In the data rows, 128 means zero.
Some points, each followed by its number:
[150 128 121 122 132 161 147 125] 0
[133 137 124 121 147 127 129 124] 1
[156 108 123 133 140  96 110 108] 2
[151  95 127 128 120  94 145 127] 3
[151 137 136 109 114 143 142 150] 4
[153 110 117 136 128 110 113 112] 5
[ 85 107 128 159 137  83 105 138] 6
[ 75 128 150 151 143 109  79 135] 7
[150 134 126 111 116 119 144 140] 8
[113  99 127 161 145  94  76 108] 9
[113 117 129 139 133 128 108 121] 10
[148 103 120 140 142  96 103  98] 11
[106 122 123 159 145 134  68 111] 12
[170 186 141  63 116 202 219 150] 13
[ 90  77 106 177 130  88 101 105] 14
[152 156 119 126 111 172 143 135] 15
[156 130 119 117 126 129 136 131] 16
[134  92 128 157 139 110  81 112] 17
[150 138 122 107 136 153 142 127] 18
[119 131 142 133 148 136 106 125] 19
[106 132 106 121 134 122 131 124] 20
[163 173 137  81 107 152 183 153] 21
[122 114 110 153 131 119 104 111] 22
[139 158 150 114 129 115 136 154] 23
[103 107 133 160 146 115  76 120] 24
[ 76 131 157 144 141 108  80 143] 25
[153 141 153  80 126 119 159 136] 26
[162 152 120 121 109 171 145 134] 27
[ 85 109 111 146 132 110 122 116] 28
[118  88 129 148 133  77  83 111] 29
[130 108 124 153 138 131 104 117] 30
[139 121 131 138 138 119 114 121] 31
[143 136 126 130 126 158 139 123] 32
[148 107 129 134 111 100 124 123] 33
[140 123 106 125 135 135 147 112] 34
[148 133 123 116 130 150 138 124] 35
[ 99 156 156 130 137 119 121 144] 36
[107  84 123 180 163  88  43 103] 37
[114  82  98 155 136 102 109  98] 38
[138 105 116 135 105 122 135 129] 39
[119 107 122 146 143 110 108 107] 40
[140 116 113 140 126 122 125 114] 41
[127 110 121 139 108 117 116 126] 42
[157 125 121 137 135 136 111 111] 43
[130 130 124 132 135 128 124 119] 44
[134 138 132 127 129 127 118 125] 45
[146 130 128 113 137 152 150 122] 46
[ 86 118 132 145 128  96 104 135] 47
[ 81 130 148 142 149 128  89 133] 48
[116 137 129 114 124 117 156 134] 49
[116 129 128 116 124 112 150 122] 50
[130  78 128 145 141  77  91 127] 51
[109 198 159  84 120 184 167 169] 52
[103 120 105 149 120 105 119 125] 53
[130 133 131 112 120 142 142 125] 54
[144 108 132 148 136 127 111 110] 55
[144 150 135 121 129 163 157 120] 56
[ 89 123 143 126 125 132 143 139] 57
[122 104 109 139 134  82 114 121] 58
[169 166 132 103 126 163 149 115] 59
[136 132 122 120 112 128 157 143] 60
[157 157 127 107 139 153 149 128] 61
[143 151 135 107 114 147 156 144] 62
[ 84  87 142 185 131  91  34 113] 63
[171 157 139  97 105 151 170 148] 64
[ 75 109 138 152 147 117  58 110] 65
[174 146 112 106 114 154 158 116] 66
[118 164 131 121 120 147 105 124] 67
[126 144 142 124 129 120 117 141] 68
[178 118 127 128 110 137 137 134] 69
[101 156 120 113 120 131 155 138] 70
[119 150 168 101 125 134 130 143] 71
[142 127 117 118 109 134 170 127] 72
[139 105 128 150 131 129 113 111] 73
[193 163 129  91 116 169 187 144] 74
[142 164 144 108 122 121 146 150] 75
[113  87 111 160 145 111 121 110] 76
[144 140 139 130 137 162 140 137] 77
[150 151 146  98 107 137 161 150] 78
[138 117 133 122 120 111 122 128] 79
[116 124 125 130 113 129 103 138] 80
[ 87  83 132 164 130 117  83 120] 81
[119 117 132 148 139 116  98 121] 82
[139 144 140 110 112 133 156 149] 83
[124 133 129 116 124 112 166 129] 84
[120 129 139 129 131  85 103 148] 85
[122 131 125 127 124 163 123 127] 86
[111 162 136 110 145 134 121 132] 87
[121 135 111 128 124 127 148 125] 88
[ 85  95 117 167 124  95 105 123] 89
[131 101 119 150 107 110 121 122] 90
[100 104 112 147 134 112  90 105] 91
[143 116 126 140 133 120 113 131] 92
[131 147 139 106 129 149 137 128] 93
[192 185 126  59  99 171 236 151] 94
[123 124 133 120 130  98 104 141] 95
[151 161 134 100 107 161 176 150] 96
[167 110 119 128 142 105 115 106] 97
[164 148 135 111 104 143 137 133] 98
[154 146 132  96 113 165 159 146] 99
[148 129 131 111 135 151 148 134] 100
[145 162 122 112 108 175 149 143] 101
[164 168 127  79 111 150 186 151] 102
[136 151 121 111 111 153 158 139] 103
[124 148 129 127 132 146 119 131] 104
[132 128 124 132 131 157 134 122] 105
[ 97 164 137 122 132 146 131 139] 106
[136 142 122 122 122 142 132 129] 107
[147 120 128 150 143 108 113 128] 108
[156 153 139 119 132 151 134 121] 109
[121 120 130 147 137 127  97 112] 110
[154 155 123 115 106 173 150 140] 111
[135 119  98 113 125 115 147 113] 112
[156 168 125 111 110 182 161 149] 113
[134 118 114 142 128 126 115 117] 114
[109 113 123 129 135  99 127 129] 115
[160 165 146  89 109 141 158 144] 116
[193 186 129  71  99 170 209 155] 117
[116 157 143  97 112 159 181 149] 118
[152 132 151  87 127 111 158 146] 119
[116 148 140 129 128 153 114 133] 120
[163 168 133  89 107 148 175 151] 121
[145 151 135 113 117 151 150 149] 122
[ 98 107 130 137 133  87 122 120] 123
[148 107 125 132 122 103 126 132] 124
[145 119 122 130 129 132 132 121] 125
New points follow, each followed by the numbers of its two nearest points above, nearest first.
[ 89 117 119 148 133 111 116 123] 28 53
[112 111 130 143 121 118 113 112] 10 42
[140 120 123 122 118 110 128 132] 79 124
[152 136 117 119 119 149 130 122] 35 107
[116 195 159  92 116 170 164 160] 52 118
[122 126 137 126 127  98 110 144] 95 85
[114 124 115 137 130 158 114 124] 86 105
[ 81 122 112 136 130 103 118 121] 28 53
[126 148 139  91 124 147 174 149] 118 62
[169 118 111 112 126 124 160 127] 16 72
[ 94 123 121 138 135 112 121 116] 28 115
[114 157 158 116 132 114 125 150] 36 68
[109 107 119 142 137 123 117 103] 40 10
[133 159 126 103 121 144 143 130] 93 103
[160 129 150  93 125 107 153 143] 119 26
[131  83 126 140 137  79  94 126] 51 29
[131 125 130 141 132 163 125 121] 105 86
[ 97 198 141  76 117 161 203 165] 52 118
[122 146 132 116 124 128 131 144] 68 107
[128 133 157 135 124 110 114 150] 68 85
[155 158 127 100 129 157 162 128] 61 59
[114 135 117 140 116 124 142 138] 88 49
[175 144 115 105 116 167 157 114] 66 59
[133 131 121 127 122 118 147 139] 60 88
[142 135 131 107 129 143 157 120] 46 100
[ 97 150 135 134 128 143 108 139] 120 106
[129 150 136 126 129 146 123 128] 104 120
[137 125 122 137 132 148 126 119] 105 125
[ 92 107 127 134 133  95 129 120] 123 115
[120 141 134 134 131 140 119 128] 104 120
[179 178 138  97 126 171 178 137] 74 64
[119 127 118 132 130 161 118 122] 86 105
[123 126 124 133 131 149 133 117] 105 86
[103  72 124 191 160  94  45  99] 37 63
[ 94  83 134 182 165  81  47 101] 37 63
[ 80  75 106 178 139  76  81 109] 14 89
[130 120 120 130 123 110 132 130] 79 124
[109  89 110 153 139 117 124 114] 76 38
[118 121 123 144 137 121 113 119] 10 82
[124 111 124 149 139 135 102 119] 30 110
[149 151 147  90 109 136 159 150] 78 116
[113 115 139 162 149 107  83 127] 24 82
[110 151 141 129 138 155 114 132] 120 104
[166 145 133 103 132 149 152 127] 61 18
[ 88 127 116 138 130 117 127 118] 28 20
[ 83  94 131 171 126 122  81 116] 81 24
[126 144 135 133 115 131 116 143] 68 45
[126 109 123 128 118 122 125 119] 42 79
[134 119 126 142 140 122 115 114] 31 114
[107 113 122 150 130 135 114 112] 10 110
[ 99  71  98 180 139 107  88  99] 14 38
[107 108 137 144 138 112  96 119] 82 10
[100 107 130 150 148 125  79 114] 24 12
[107 109 118 137 144 112 109 104] 40 91
[166 177 120  97 110 184 174 147] 113 96
[114 190 153  86 117 168 162 159] 52 118
[150 125 114 122 114 130 164 132] 72 60
[130 115 136 133 118 108 125 136] 79 124
[164 120 126 128 139 113 119 112] 97 5
[113 158 126 121 122 144 166 155] 70 103
[105  87 115 162 140 118 118 106] 76 38
[144 155 150 112 124 115 135 153] 23 75
[123 144 146  88 125 137 177 153] 118 83
[ 64 128 139 140 143 139 101 123] 48 7
[113 124 129 140 129 121 118 118] 10 44
[122 138 148  83 126 138 180 148] 118 78
[119 116 129 130 142 135 112 117] 10 19
[117 125 115 140 128 155 114 119] 86 105
[177 140 105 113 111 143 152 110] 66 16
[121 138 118 133 112 144 151 134] 88 60
[114  95 116 171 126  96 102 126] 89 76
[118 148 158 113 134 139 140 156] 71 23
[129 126 127 149 129 153 122 118] 105 86
[116 164 143  90 137 155 159 143] 118 93
[127 130 142 130 149 134 106 121] 19 31
[128 130 109 131 130 146 132 124] 105 107
[ 84 122 116 132 130 118 129 124] 28 20
[ 95 128 111 147 120 122 127 126] 53 28
[ 88  94 134 165 124 128  93 126] 81 24
[112 128 151 120 130 107 134 154] 68 36
[ 86  90 129 171 130 119  74 117] 81 24
[129 111 143 123 126 106 129 141] 79 124
[144 128 117 117 117 128 168 131] 72 60
[176 167 121  97 117 173 186 116] 74 59
[135 109 140 110 125 104 136 121] 79 124
